(in the rows, 128 means zero)
Each path below is one point turned by a fixed rotation once a step. After each direction that follows a path, write how fast that rotation turns it, in degrees a step (0 if it stays still).
Each turn is a multiple of 5 degrees from 10 to 175, or 0.
Each row of a path follows its step; steps can be skipped.
path 1
step 0: [121 128 128 123 120 132 124 123 133 142 140 125 135 125 131 124 125 130
 127 123 128 128 125 135 131 135 124 116 126 124 130 127 137 118 129 119
 133 133 127 127 125 134 121 145 125 140 111 119 131 137 120 135 116 119
 130 131 127 137 125 122 129 136 124 121 129 135]
step 7: [136 125 135 117 123 140 126 128 129 125 119 141 125 121 134 123 123 138
 129 126 128 128 128 127 127 117 125 128 117 130 117 129 125 117 124 127
 134 135 123 135 139 127 129 139 131 130 130 143 125 132 112 128 120 117
 133 125 129 135 121 132 138 123 122 123 122 127]
step 8: [134 121 131 121 108 126 125 117 137 133 130 131 133 130 133 127 139 134
 141 125 135 140 118 123 147 124 117 131 134 130 129 130 121 129 127 120
 134 128 128 128 126 132 133 134 123 134 126 124 114 132 125 129 122 127
 139 123 129 131 128 133 126 124 121 127 137 132]
step 10: [127 138 129 127 126 134 128 127 129 135 126 123 131 120 136 117 128 133
 125 131 130 129 127 126 135 123 126 123 124 127 132 127 124 121 128 122
 141 137 126 123 132 129 136 140 136 138 119 127 133 125 113 134 119 116
 138 136 137 134 108 133 124 118 125 119 127 126]
step 13: [119 126 131 138 123 135 113 133 125 150 130 136 131 127 137 122 130 125
 125 134 125 129 126 136 126 132 127 129 125 130 132 135 123 136 127 125
 135 131 132 132 137 131 128 139 118 139 116 132 129 127 120 136 121 115
 133 124 128 140 119 129 132 128 131 117 132 133]
step 14: [139 129 130 132 130 126 126 128 116 136 126 142 119 121 138 114 127 135
 127 124 135 124 123 133 134 130 130 127 138 138 117 125 138 128 127 118
 131 120 130 129 130 134 137 133 124 131 136 127 119 138 131 126 134 128
 141 130 125 138 128 131 128 134 124 127 144 136]
step 15: [125 121 130 127 116 130 129 121 129 138 132 134 131 128 134 132 130 133
 130 129 116 121 136 124 121 131 136 129 114 131 125 121 123 126 118 121
 132 122 125 122 138 139 141 138 136 133 136 134 128 134 122 141 131 124
 119 125 123 133 127 137 129 124 120 129 141 140]
step 17: [138 125 138 129 124 133 125 123 123 128 133 139 120 127 137 119 123 145
 140 129 142 124 132 127 125 124 131 129 123 138 122 119 134 114 127 118
 127 131 120 125 128 122 126 135 131 129 131 129 128 133 125 120 132 116
 130 119 123 134 133 125 134 130 121 119 139 126]
step 19: [125 118 130 134 120 129 134 122 131 136 124 142 129 140 130 124 123 137
 128 128 134 117 121 131 135 117 126 120 130 138 124 139 123 117 113 133
 126 137 129 131 131 135 117 126 126 136 122 127 124 131 123 126 121 116
 134 126 135 134 131 137 117 138 126 125 129 131]
step 20: [132 123 133 117 123 136 125 123 122 126 122 127 128 128 133 120 126 136
 132 127 131 125 138 126 126 130 123 122 126 132 129 113 137 118 130 130
 135 134 123 126 126 126 135 142 125 129 125 130 119 132 116 129 113 119
 146 126 135 124 123 131 129 132 114 121 136 125]
Speeds:
[128 126 126 130 129 129 126 126 129 129 130 127 128 125 127 130 129 127
 127 128 128 127 127 130 130 130 125 129 128 127 128 132 129 129 127 129
 130 128 129 125 126 131 126 124 127 129 127 130 126 129 129 127 128 126
 129 128 129 127 131 127 128 124 129 127 130 127]
140
[129 127 128 129 128 130 127 126 128 128 129 133 130 129 126 128 128 127
 131 131 127 126 128 131 124 125 128 130 125 129 128 130 126 128 128 128
 129 128 127 129 130 126 126 127 129 128 127 129 130 127 128 129 127 127
 125 125 127 128 129 126 129 129 129 128 130 130]
175
[126 126 127 129 129 127 127 129 130 127 130 130 129 128 129 128 127 127
 126 128 125 133 127 128 133 127 128 128 130 125 128 129 126 130 128 128
 130 129 129 128 127 127 130 128 128 127 127 125 128 129 126 129 126 124
 126 125 127 130 126 126 126 130 128 129 127 129]
135
